In the rows, zero is written as 128.
Rotation paths and how fast each direction turns (degrees a step):
Each turn is a multiple of 5 degrees from 10 to 175, or 0.
Each row of a path follows its step; steps can be skipped.

step 0: [127 132 119 126 125 143 134 127 123 129 124 138 126 135 130 118 129 134
 136 127 119 127 126 130 111 135 126 122 128 127]
step 1: [130 131 125 121 123 136 136 128 131 120 130 129 123 125 132 113 120 142
 128 136 128 132 125 118 134 127 118 119 126 129]
step 2: [123 129 120 119 114 129 127 123 135 130 125 132 119 123 139 132 127 131
 123 131 127 131 117 126 125 123 134 115 117 122]
step 3: [128 137 126 134 128 138 132 120 128 133 139 126 128 120 129 133 116 123
 132 124 125 136 126 115 124 120 136 117 126 127]
step 4: [125 117 124 136 120 133 130 115 130 135 135 125 124 128 130 114 124 127
 135 124 130 118 122 124 119 122 134 125 133 124]
step 5: [130 132 113 132 122 140 125 120 118 123 125 127 128 135 130 117 132 128
 135 126 118 123 133 123 128 118 122 124 123 126]
step 6: [125 125 131 126 122 131 137 120 128 118 126 130 113 129 133 124 126 136
 132 130 129 126 133 128 143 114 126 119 130 122]
step 7: [127 125 122 126 132 127 129 119 132 126 120 129 119 135 135 139 124 130
 125 133 119 134 131 125 118 114 137 123 125 117]
step 8: [124 130 122 140 131 135 136 127 126 127 129 115 118 124 127 129 111 129
 133 127 121 137 128 128 124 128 134 128 138 119]
step 9: [124 121 121 125 129 141 134 118 126 134 116 123 122 129 126 116 124 133
 137 127 125 121 128 134 119 136 138 128 126 127]
Directions:
[129 127 130 132 130 129 130 130 124 125 132 125 126 128 130 126 125 126
 127 130 130 132 126 126 134 129 127 128 129 130] : 155
[128 129 125 128 130 123 130 127 130 125 125 131 128 125 129 129 130 126
 128 131 131 127 131 127 132 130 128 122 126 126] : 80
[127 128 129 123 126 127 133 133 130 126 128 128 126 131 131 130 129 129
 124 129 126 129 129 127 127 123 123 127 129 129] : 70

step 0: [125 135 135 117 130 122 131 119 129 134 130 127 132 127 117 121 126 126
 133 112 139 115 134 125 129 134 138 129 135 130]
step 1: [119 132 125 120 128 130 135 118 135 130 122 132 127 118 123 121 140 127
 129 125 121 128 138 126 138 121 125 144 120 135]
step 2: [128 134 120 126 140 127 119 123 130 133 134 141 118 131 132 115 125 126
 140 126 131 114 132 127 136 129 126 132 129 125]
step 3: [132 130 126 125 140 119 135 121 132 133 136 121 126 129 124 130 128 124
 122 136 126 115 138 124 119 128 125 140 114 127]
step 4: [119 138 111 117 127 115 117 128 128 128 129 122 128 124 131 131 127 126
 133 128 145 124 129 128 128 121 128 138 128 128]
step 5: [128 134 128 131 135 124 119 129 133 135 125 130 135 125 121 117 144 122
 121 130 137 122 137 127 117 137 131 136 132 138]
step 6: [126 135 126 123 129 121 131 135 116 126 124 139 132 121 115 130 132 115
 132 131 132 123 134 124 143 130 130 137 123 125]
step 7: [127 122 128 136 127 131 127 120 132 137 134 131 131 114 122 117 118 123
 130 122 138 120 139 125 127 123 134 141 130 124]
step 8: [118 134 125 126 124 125 131 115 121 138 118 124 128 134 127 126 129 120
 136 128 124 111 131 124 131 127 133 134 118 139]
step 9: [117 136 127 120 130 131 121 129 136 135 139 132 111 117 126 126 124 124
 130 130 129 124 131 130 128 132 123 140 124 139]
Directions:
[130 132 126 128 125 125 129 127 126 127 129 128 128 125 130 131 126 125
 129 127 125 134 129 126 130 127 122 130 129 131] : 145
[133 123 127 132 130 124 131 131 125 130 132 129 129 127 128 127 126 131
 131 130 128 127 129 127 131 129 126 129 126 124] : 90
[128 129 125 126 124 127 129 130 129 125 125 130 130 127 123 125 129 130
 128 124 127 129 127 127 125 134 126 129 128 124] : 65
[125 131 126 128 127 131 125 130 127 128 131 130 127 122 130 126 126 131
 127 128 132 128 124 132 130 125 126 129 128 125] : 145
[130 126 125 128 128 128 123 128 125 133 123 129 126 125 133 126 131 129
 126 127 126 127 129 127 129 130 127 124 126 130] : 110

step 0: [122 125 138 122 138 137 139 128 121 128 118 133 131 120 132 127 127 129
 129 118 133 124 119 132 124 117 129 133 134 130]
step 1: [126 127 129 129 119 125 122 133 125 128 128 136 119 126 133 126 124 124
 135 121 125 131 122 138 140 135 127 112 132 138]
step 2: [122 124 127 133 138 129 131 121 129 127 128 124 124 122 118 138 141 130
 124 124 122 130 130 134 135 138 136 124 120 118]
step 3: [131 131 132 132 131 128 142 125 131 130 119 131 141 121 121 129 124 127
 131 115 124 129 127 129 119 126 128 128 143 130]
step 4: [130 141 131 129 130 137 117 131 124 128 129 138 127 119 132 126 117 121
 127 128 122 133 129 129 144 132 125 124 129 134]
step 5: [120 124 126 125 141 132 132 127 114 128 133 116 121 123 124 131 132 123
 122 121 126 118 125 136 130 131 122 123 127 120]
step 6: [125 123 125 126 128 129 138 125 126 130 121 131 142 123 138 129 132 128
 137 117 134 133 132 135 128 124 135 117 137 133]
step 7: [130 135 145 129 127 129 120 131 132 123 121 134 122 120 120 132 124 135
 129 121 130 129 127 135 143 131 133 124 123 131]
step 8: [129 124 123 132 140 128 130 128 129 136 134 130 124 121 116 129 138 126
 127 123 117 117 119 130 127 136 125 123 137 128]
step 9: [114 139 124 133 135 136 138 120 129 128 120 133 137 127 138 127 123 124
 128 122 126 138 125 132 126 131 132 126 133 129]
Directions:
[130 127 128 130 127 124 128 131 127 127 129 123 126 132 124 127 123 130
 128 123 127 127 126 130 125 127 127 126 132 128] : 155
[129 128 126 132 132 128 126 128 126 132 126 128 126 130 130 130 126 133
 124 128 128 134 129 129 131 126 130 130 127 129] : 145
[127 132 131 128 127 124 128 132 128 131 128 127 133 132 129 128 129 123
 130 129 130 132 124 128 131 129 129 127 128 128] : 130

step 0: [125 124 133 131 132 134 125 125 130 120 128 130 122 135 139 123 108 140
 139 139 125 124 127 125 134 120 124 125 117 135]
step 1: [117 115 137 135 140 128 124 123 136 128 129 131 125 133 131 133 120 139
 135 129 143 120 132 119 131 126 128 132 119 141]
step 2: [125 127 135 141 144 129 126 120 128 131 135 133 133 140 131 126 117 133
 133 119 139 136 133 132 132 140 124 127 117 134]
step 3: [122 140 132 137 136 125 132 123 138 129 134 138 125 139 122 129 107 122
 131 126 131 127 125 124 136 134 117 121 125 130]
step 4: [113 136 139 138 132 136 125 124 139 122 132 137 121 135 121 136 127 133
 127 133 137 138 128 120 139 128 121 121 131 123]
step 5: [120 133 141 121 129 139 123 120 132 119 127 139 123 136 132 133 117 131
 137 125 131 147 128 130 132 122 127 132 124 124]
step 6: [126 129 131 126 133 135 124 129 142 116 137 137 132 130 132 128 111 132
 136 128 137 127 133 128 127 108 123 130 123 126]
step 7: [118 123 135 141 140 139 123 136 141 127 132 136 131 133 126 124 128 130
 140 121 136 127 130 130 129 119 124 142 126 135]
step 8: [127 131 138 132 135 137 130 134 133 131 140 137 136 127 129 131 122 119
 145 123 139 133 128 133 132 140 121 137 120 128]
step 9: [125 140 127 142 130 136 128 133 137 128 139 135 135 129 132 128 118 126
 142 141 124 131 121 124 136 133 115 128 124 125]
Directions:
[124 127 129 133 126 128 127 129 126 125 127 128 125 129 126 131 132 132
 128 127 131 125 128 126 126 130 129 133 130 126] : 120
[128 126 130 123 125 132 128 127 129 126 130 126 126 133 127 128 129 130
 128 128 126 130 124 125 125 126 126 125 129 124] : 60
[126 132 126 129 126 127 128 129 130 130 129 126 125 124 123 130 128 129
 132 126 125 130 126 129 130 133 126 124 128 126] : 65

step 0: [126 127 133 132 136 124 132 129 126 131 125 119 131 134 116 120 117 128
 129 137 127 118 141 128 128 142 137 116 130 127]
step 1: [125 130 118 135 122 125 133 132 125 138 132 123 123 129 110 119 129 123
 121 121 131 119 127 129 129 142 133 116 130 132]
step 2: [139 128 131 123 133 137 135 132 129 137 138 134 118 125 123 117 124 131
 126 127 124 125 132 120 131 142 132 112 126 132]
step 3: [131 124 129 123 122 125 126 134 133 139 128 124 115 131 119 118 122 131
 123 133 130 133 135 122 132 130 129 119 141 144]
step 4: [135 118 118 121 120 134 129 125 132 135 129 133 125 125 126 124 121 122
 125 138 142 133 131 131 141 134 134 115 129 133]
step 5: [133 122 132 127 135 123 125 112 128 139 123 128 124 130 130 124 128 128
 127 141 134 122 137 127 138 139 134 121 139 131]
step 6: [114 123 127 128 126 131 132 125 131 143 122 131 129 121 120 130 134 125
 125 129 138 124 129 133 131 139 138 119 144 129]
step 7: [132 120 129 126 132 133 138 127 122 140 137 132 119 121 129 135 133 125
 130 124 126 122 135 133 136 143 142 128 136 131]
step 8: [129 136 123 117 130 126 133 134 131 139 135 133 123 128 125 127 126 132
 129 127 126 126 137 127 133 132 137 131 154 130]
step 9: [125 128 124 117 127 138 135 136 121 134 136 128 127 132 125 125 120 121
 130 134 133 127 140 142 141 123 138 127 135 133]
Directions:
[129 131 127 126 126 126 130 124 125 125 122 127 129 127 129 127 125 122
 127 132 127 126 128 128 128 125 129 126 129 128] : 70
[127 127 130 125 130 135 131 130 129 127 129 132 132 125 129 129 126 128
 130 130 129 129 129 129 127 128 129 123 124 125] : 155
[128 134 130 128 134 129 127 128 132 129 128 128 129 126 130 127 127 131
 129 133 125 126 128 123 129 129 126 129 131 127] : 130

step 0: [118 130 121 132 126 143 132 142 131 124 128 121 132 129 132 134 138 129
 131 130 129 123 137 137 127 131 138 132 128 135]
step 1: [124 127 123 125 128 124 120 119 126 122 120 129 128 126 126 129 136 131
 122 124 124 129 125 144 134 118 126 148 125 130]
step 2: [125 126 139 132 119 129 133 138 131 125 128 124 122 123 132 143 131 134
 125 117 125 129 115 135 126 134 128 127 121 121]
step 3: [134 124 122 126 137 143 134 129 135 133 122 126 133 118 133 120 138 133
 126 128 126 129 121 128 133 124 139 134 119 124]
step 4: [134 117 133 135 122 129 130 123 135 116 124 138 114 128 131 130 130 125
 123 122 131 134 130 129 131 119 125 131 120 138]
step 5: [131 119 127 124 125 137 128 135 130 128 129 122 127 130 114 132 137 134
 120 123 125 124 136 131 133 132 126 115 115 121]
step 6: [122 132 125 129 133 134 126 123 135 126 130 131 131 119 130 120 123 121
 116 123 126 113 127 132 129 126 130 128 115 143]
step 7: [121 113 141 126 132 132 120 129 137 127 135 121 125 140 133 134 125 124
 131 123 126 129 135 134 137 127 124 134 122 127]
step 8: [128 117 126 132 130 129 120 129 130 134 120 124 143 125 125 133 134 130
 123 117 134 113 118 125 132 123 124 122 130 126]
step 9: [123 126 126 130 132 141 137 132 138 124 130 128 133 130 139 140 126 133
 123 132 132 127 129 133 130 127 129 130 135 147]
Directions:
[131 127 129 128 130 129 130 131 124 126 134 129 127 124 125 126 126 129
 132 127 129 126 127 131 127 124 126 128 131 128] : 0
[129 125 126 125 130 128 128 125 130 125 131 129 130 124 131 127 132 126
 128 135 127 127 128 128 126 132 128 131 128 132] : 125
[131 131 128 128 131 129 125 124 128 133 124 129 126 125 126 127 129 126
 125 128 128 126 127 132 126 125 128 128 132 131] : 145

step 0: [120 126 126 134 132 128 128 134 133 122 133 122 127 127 110 134 138 124
 130 120 130 118 122 123 115 132 128 140 125 131]
step 1: [127 132 136 125 128 128 128 142 133 141 133 121 127 136 129 132 125 118
 127 135 128 121 132 118 130 123 138 123 134 138]
step 2: [143 128 135 125 131 117 124 123 125 132 129 134 132 133 141 139 128 122
 136 115 120 133 132 129 125 122 130 124 128 124]
step 3: [122 131 124 131 132 126 136 126 129 117 126 132 138 123 134 132 119 127
 128 116 133 121 137 131 122 137 126 144 121 131]
step 4: [127 121 128 130 117 129 134 141 120 129 135 127 121 128 124 135 132 138
 131 134 140 124 135 122 131 128 135 129 120 142]
step 5: [140 123 132 115 134 115 129 131 135 139 130 121 122 135 123 136 134 132
 122 128 130 133 123 130 118 132 135 125 124 122]
step 6: [134 131 128 125 137 132 119 125 134 131 128 126 139 133 135 130 127 119
 133 126 117 125 122 125 128 139 122 142 121 137]
step 7: [118 134 134 129 122 126 133 130 128 128 139 139 128 127 121 131 133 120
 144 116 131 126 132 119 129 124 124 128 127 139]
step 8: [127 131 137 126 131 119 135 129 125 130 133 121 120 119 135 141 124 124
 121 129 137 115 130 124 118 119 135 127 128 123]
step 9: [138 111 127 134 134 126 121 134 125 127 128 124 140 138 133 140 124 127
 128 130 125 131 135 128 127 126 135 141 126 124]
Directions:
[125 129 126 127 121 131 130 129 130 126 130 130 126 124 126 129 131 130
 126 128 124 125 131 125 124 128 126 129 129 128] : 100
[133 131 129 127 127 130 128 124 129 131 132 131 126 128 128 133 127 128
 124 131 129 128 129 131 128 127 131 125 129 127] : 110
[128 130 125 134 126 131 129 128 129 131 129 127 133 130 124 127 130 126
 129 127 132 124 131 129 132 131 128 127 127 128] : 115
[125 128 130 126 129 127 127 124 131 131 132 127 127 128 125 127 132 128
 130 132 128 128 122 126 129 131 123 129 126 129] : 55

step 0: [126 133 138 133 125 131 140 126 118 125 124 123 120 115 119 130 119 127
 128 123 130 124 116 125 127 124 119 131 118 134]
step 1: [131 132 131 129 139 132 129 127 118 126 119 131 129 124 129 130 114 128
 134 123 119 137 116 131 116 119 121 137 131 132]
step 2: [125 125 143 125 134 129 137 136 122 129 119 128 133 138 118 124 122 132
 134 120 134 134 126 125 125 121 113 129 131 125]
step 3: [135 134 128 125 123 132 143 127 114 128 124 130 117 131 116 133 121 132
 130 121 128 130 128 128 126 120 119 126 115 126]
step 4: [136 129 132 122 131 132 139 126 113 129 125 130 121 131 139 130 123 128
 130 124 127 139 125 136 115 122 126 137 134 122]
step 5: [127 130 141 124 129 134 131 133 124 125 127 121 121 138 133 128 128 124
 137 117 139 135 136 127 120 117 117 122 132 126]
step 6: [135 137 133 130 120 132 135 125 127 129 127 124 112 131 123 126 119 135
 131 117 137 134 132 130 120 119 136 129 117 130]
step 7: [130 122 138 131 126 130 134 124 120 121 124 123 122 123 142 124 123 132
 120 117 127 138 123 138 117 119 134 128 126 127]
step 8: [122 136 147 127 128 132 129 137 127 126 123 112 129 129 136 131 126 127
 136 116 125 128 126 128 122 119 125 123 124 131]
step 9: [127 140 135 129 122 130 132 128 128 129 128 127 132 124 119 127 120 133
 129 107 129 132 125 127 125 117 133 139 120 137]
Directions:
[131 135 124 127 128 128 126 126 130 131 127 127 125 129 126 131 125 129
 131 129 123 128 128 128 126 127 131 128 125 132] : 135
[130 129 134 131 125 129 126 125 130 126 128 129 128 127 132 130 129 128
 128 131 133 130 128 129 128 128 132 125 127 133] : 40
[130 129 126 130 123 126 129 126 127 126 131 130 125 126 124 131 126 129
 123 127 131 124 126 128 127 128 129 131 125 126] : 115

step 0: [135 123 116 137 124 130 140 126 133 121 130 125 134 123 126 120 137 120
 144 116 131 132 137 125 130 133 125 135 127 128]
step 1: [121 125 128 131 137 141 132 127 131 139 134 126 121 129 120 119 135 125
 129 129 124 117 122 140 125 130 136 134 117 116]
step 2: [127 144 128 129 144 123 118 121 124 124 117 130 121 126 135 122 130 122
 126 124 126 125 128 138 120 114 131 129 135 129]
step 3: [117 123 124 126 125 130 117 139 133 123 128 132 124 120 126 130 127 141
 131 127 128 129 127 129 129 112 115 114 135 127]
step 4: [117 129 126 122 116 134 125 130 125 135 130 124 139 129 136 136 124 117
 126 125 143 128 128 126 126 138 121 128 143 123]
step 5: [137 136 136 132 131 125 135 133 138 136 135 118 128 120 122 139 116 131
 117 119 132 120 126 122 134 135 134 131 127 127]
step 6: [137 118 142 129 132 128 128 124 124 137 113 124 120 136 128 124 127 131
 120 134 126 131 131 127 121 135 131 117 127 141]
step 7: [139 124 115 125 126 121 124 128 123 114 132 127 131 118 127 126 126 126
 135 133 118 142 129 134 129 138 130 118 125 139]
step 8: [113 121 125 122 122 129 126 120 125 125 133 132 134 131 132 125 122 132
 128 142 120 127 116 125 135 135 131 136 115 118]
step 9: [135 145 130 128 129 119 130 124 125 124 128 138 122 135 140 133 130 126
 131 134 136 126 135 122 137 121 130 145 124 127]
Directions:
[126 130 128 122 125 127 128 128 128 126 127 128 130 130 124 130 126 126
 128 125 124 125 129 131 127 130 133 128 128 125] : 110
[124 127 126 128 128 124 128 127 133 130 127 129 131 127 127 130 132 126
 132 128 127 132 126 126 129 131 126 124 129 127] : 95
[128 123 124 128 128 129 128 130 128 124 127 130 125 128 125 126 126 126
 128 130 129 130 132 124 127 127 131 125 133 127] : 100

step 0: [128 130 132 120 120 130 128 122 134 129 123 130 124 123 125 128 128 143
 123 127 128 117 134 123 115 120 120 128 136 133]
step 1: [131 135 133 136 126 138 134 128 129 125 128 126 125 133 125 121 139 128
 126 133 130 124 142 130 133 126 138 138 140 131]
step 2: [128 129 123 138 130 130 120 118 132 125 144 133 124 117 133 127 130 129
 120 130 128 125 135 132 131 139 123 133 124 133]
step 3: [133 120 124 133 125 123 130 127 134 135 143 129 120 129 125 122 121 138
 135 117 130 129 132 125 125 116 124 126 134 129]
step 4: [134 121 125 127 121 141 124 132 123 129 129 140 115 134 126 119 133 123
 125 135 127 135 126 128 135 124 129 127 137 129]
step 5: [125 119 129 119 133 129 122 120 135 121 127 129 129 126 129 121 126 130
 114 128 128 126 133 134 134 128 119 119 130 142]
step 6: [125 120 133 127 134 132 140 138 124 127 132 126 128 120 124 118 128 131
 134 115 133 126 136 136 131 125 134 130 129 136]
step 7: [128 127 132 127 126 137 126 133 121 125 133 149 123 119 124 139 129 131
 125 129 131 136 127 133 123 132 126 135 126 134]
step 8: [132 128 146 133 133 129 122 122 138 125 129 130 132 133 126 132 126 133
 130 126 131 129 126 129 121 116 119 125 136 139]
step 9: [131 123 141 133 129 138 128 130 132 133 132 122 125 115 131 122 138 113
 132 131 134 132 127 126 135 124 133 132 133 128]
Directions:
[130 126 127 132 127 124 128 130 126 127 129 134 127 130 129 131 125 128
 134 125 126 129 126 127 126 130 124 129 128 129] : 85

step 0: [134 129 122 138 129 139 131 136 137 127 136 117 127 125 130 133 123 118
 126 128 136 126 127 127 125 134 121 128 125 130]
step 1: [132 135 125 136 126 133 125 118 130 136 129 135 125 124 131 127 128 125
 138 140 126 120 122 123 139 131 120 129 129 133]
step 2: [126 117 128 127 127 115 131 121 136 126 127 128 129 123 124 122 125 123
 124 133 118 127 128 129 131 126 129 141 136 137]
step 3: [123 129 125 120 121 122 133 133 143 129 128 133 125 129 116 132 129 126
 124 124 133 130 138 123 135 131 134 123 120 131]
step 4: [134 127 138 124 124 143 131 126 131 126 129 132 132 124 130 135 130 136
 128 122 116 122 133 127 133 132 137 123 125 127]
step 5: [136 129 135 121 133 125 129 132 130 121 130 120 142 130 130 122 130 125
 139 125 126 118 122 133 122 137 124 127 126 131]
step 6: [123 134 122 121 123 124 127 122 123 128 130 120 129 128 129 125 127 132
 141 139 140 126 127 137 135 132 137 128 127 126]
step 7: [125 128 129 121 131 133 128 119 122 129 133 129 123 127 115 130 124 134
 123 136 128 121 130 135 116 117 133 132 130 129]
step 8: [123 131 120 130 129 129 125 126 131 124 121 137 132 136 124 133 123 128
 121 123 129 130 126 130 111 136 129 130 117 132]
step 9: [136 128 123 143 123 131 131 127 120 123 131 132 123 119 132 120 127 127
 133 123 128 131 128 124 123 134 138 125 119 122]
Directions:
[131 128 128 129 128 124 127 125 125 131 127 124 128 129 131 122 128 126
 132 131 126 126 128 127 131 129 127 132 125 127] : 85
[127 129 131 125 132 127 128 123 125 125 132 129 129 128 128 130 126 129
 130 127 131 130 132 130 125 131 127 129 127 124] : 35

step 0: [119 134 134 130 124 122 118 125 133 120 123 130 123 130 140 140 128 133
 127 124 121 114 121 135 119 131 143 131 125 133]
step 1: [126 128 139 128 127 128 135 124 131 112 121 125 127 112 141 134 129 132
 123 123 127 130 120 130 126 124 125 144 120 123]
step 2: [141 134 132 124 125 146 135 133 130 126 124 127 140 120 134 125 135 127
 135 134 123 139 120 126 129 128 124 139 126 136]
step 3: [129 125 130 139 125 132 123 128 133 139 125 136 134 129 124 129 145 121
 129 140 127 144 120 128 133 129 135 122 123 136]
step 4: [115 133 131 130 125 119 124 124 118 131 128 136 125 129 125 129 139 118
 118 117 121 141 124 134 129 138 128 120 134 131]
step 5: [123 136 125 126 123 124 134 127 121 122 129 132 121 127 133 123 126 129
 125 120 117 114 118 143 138 140 135 130 130 133]
step 6: [122 126 134 129 121 125 141 126 132 119 127 128 138 123 124 127 123 132
 125 142 120 116 118 137 133 130 127 137 122 116]
step 7: [136 133 137 127 126 126 133 138 137 121 123 123 143 131 123 139 133 123
 128 139 117 129 128 128 121 129 114 134 132 130]
step 8: [133 130 127 131 130 120 118 135 142 137 125 125 127 129 133 140 135 129
 128 133 120 141 133 139 128 129 131 133 124 142]
step 9: [118 130 124 127 115 127 117 122 131 137 129 134 119 119 132 131 132 128
 125 118 123 142 123 138 119 126 133 138 130 124]
Directions:
[123 129 134 128 131 127 131 131 130 127 128 127 131 130 126 129 123 128
 129 126 126 125 128 131 129 125 131 126 130 128] : 55
[124 128 127 127 127 126 130 127 130 130 126 133 126 130 128 124 127 132
 128 124 129 126 125 127 124 132 127 126 127 130] : 70
